Here are some points:
ndarray[ 0.44  0.44  1.33  0.44  0.44 -0.45 -0.45 -1.34]
ndarray[-0.45  0.44  1.33  1.33  1.33  0.44 -0.45 -0.45]
ndarray[-1.34 -1.34 -1.34  0.44  1.33  1.33  0.44  1.33]
ndarray[ 1.33  1.33 -0.45 -1.34 -1.34 -1.34 -1.34 -0.45]
ndarray[-1.34  0.44 -1.34 -0.45  0.44  1.33  1.33  1.33]
ndarray[-1.34  0.44  0.44  1.33  0.44  0.44  0.44 -0.45]
ndarray[-1.34  0.44  1.33  1.33  1.33 -0.45 -0.45 -0.45]
ndarray[-0.45 -1.34 -0.45  0.44  0.44  1.33  1.33  0.44]
ndarray[ 1.33  1.33  0.44 -1.34 -1.34 -1.34 -1.34 -1.34]
ndarray[-0.45 -0.45  1.33  1.33  1.33 -0.45 -0.45  0.44]
ndarray[ 1.33 -0.45  0.44 -1.34  1.33 -1.34 -1.34  0.44]
ndarray[ 0.44  0.44 -0.45 -0.45 -0.45  0.44  1.33  1.33]
ndarray[ 1.33  1.33  0.44 -1.34 -1.34 -1.34 -1.34 -1.34]
ndarray[-0.45  0.44  1.33  1.33  1.33  0.44 -0.45  0.44]
ndarray[-0.45  0.44 -1.34 -0.45 -0.45  0.44  0.44  1.33]
ndarray[-0.45 -1.34 -0.45 -0.45 -0.45  0.44  1.33  1.33]
ndarray[ 0.44  0.44 -0.45  0.44  0.44  1.33  1.33  0.44]
11 more points follow, each with its number after it:
ndarray[-1.34  0.44  0.44  0.44  0.44 -0.45 -0.45 -0.45] 0
ndarray[ 0.44  1.33 -1.34 -1.34 -1.34 -1.34 -1.34 -0.45] 1
ndarray[-0.45 -0.45  0.44  0.44 -0.45 -0.45 -0.45  0.44] 2
ndarray[ 1.33  1.33  1.33 -1.34 -0.45 -1.34 -1.34 -1.34] 3
ndarray[-1.34 -1.34 -1.34 -0.45 -0.45  0.44  0.44  1.33] 4
ndarray[-1.34 -0.45 -1.34 -0.45 -0.45  0.44  1.33  1.33] 5
ndarray[-1.34 -1.34 -1.34  1.33  1.33  1.33  1.33 -0.45] 6
ndarray[ 1.33  1.33  0.44 -1.34 -1.34 -1.34 -1.34 -1.34] 7
ndarray[-1.34 -0.45 -0.45 -0.45 -0.45  0.44  0.44  1.33] 8
ndarray[-0.45 -0.45 -0.45  0.44  0.44 -0.45 -0.45  0.44] 9
ndarray[-1.34  0.44  1.33 -0.45 -0.45 -0.45 -1.34 -0.45] 10
Which of these numbered points is nearest to each point below by angle, seen from the average point of the first points? Its number follows each.
ndarray[-0.45 -1.34 -0.45  1.33  1.33  1.33  1.33  0.44] > 6
ndarray[ 1.33  1.33  0.44 -1.34 -1.34 -1.34 -1.34 -1.34] > 7
ndarray[ 0.44  0.44  1.33  0.44  0.44 -0.45 -0.45 -0.45] > 3
ndarray[ 0.44  0.44 -1.34 -0.45 -0.45 -0.45 -0.45  0.44] > 1
ndarray[ 1.33  1.33 -0.45 -1.34 -1.34 -1.34 -1.34  0.44] > 1
ndarray[ 1.33  1.33  0.44 -1.34 -1.34 -1.34 -1.34 -1.34] > 7
Now 11 new points, numbered from 0 again:
ndarray[-1.34  0.44  1.33  0.44  0.44 -0.45 -0.45  0.44] 0
ndarray[ 1.33  1.33 -0.45 -1.34 -1.34 -1.34 -0.45 -1.34] 1
ndarray[ 0.44  0.44  0.44  0.44  0.44 -0.45 -0.45  0.44] 2
ndarray[ 1.33  1.33  1.33 -1.34 -1.34 -1.34 -1.34 -1.34] 3
ndarray[-0.45 -1.34 -1.34  1.33  1.33  1.33  0.44  1.33] 4
ndarray[-0.45 -1.34 -1.34 -0.45 -0.45  1.33  1.33  1.33] 5
ndarray[ 1.33  1.33  1.33 -0.45 -0.45 -1.34 -1.34 -1.34] 6
ndarray[-1.34 -1.34  1.33  0.44  0.44 -0.45 -0.45 -0.45] 7
ndarray[-1.34 -1.34 -0.45  0.44 -0.45  1.33  1.33  1.33] 8
ndarray[ 0.44 -0.45 -0.45  0.44 -0.45  0.44  0.44 -0.45] 9
ndarray[ 0.44 -1.34 -0.45  0.44  0.44  0.44  0.44 -0.45] 10
Which of these numbered points is nearest to each point below by angle, seen from the average point of the first points? Its number follows each.
ndarray[-0.45 -1.34 -1.34  1.33  1.33  1.33  0.44  0.44] > 4
ndarray[ 1.33  0.44  0.44  0.44 -0.45 -0.45 -0.45  0.44] > 2
ndarray[ 0.44  1.33 -0.45 -1.34 -1.34 -1.34 -1.34 -1.34] > 1
ndarray[-1.34 -0.45 -1.34  0.44  0.44  1.33  1.33  1.33] > 8
ndarray[ 1.33  1.33 -0.45 -1.34 -1.34 -1.34 -1.34 -0.45] > 1
ndarray[-1.34 -0.45  0.44  1.33  0.44  1.33  0.44 -0.45] > 8
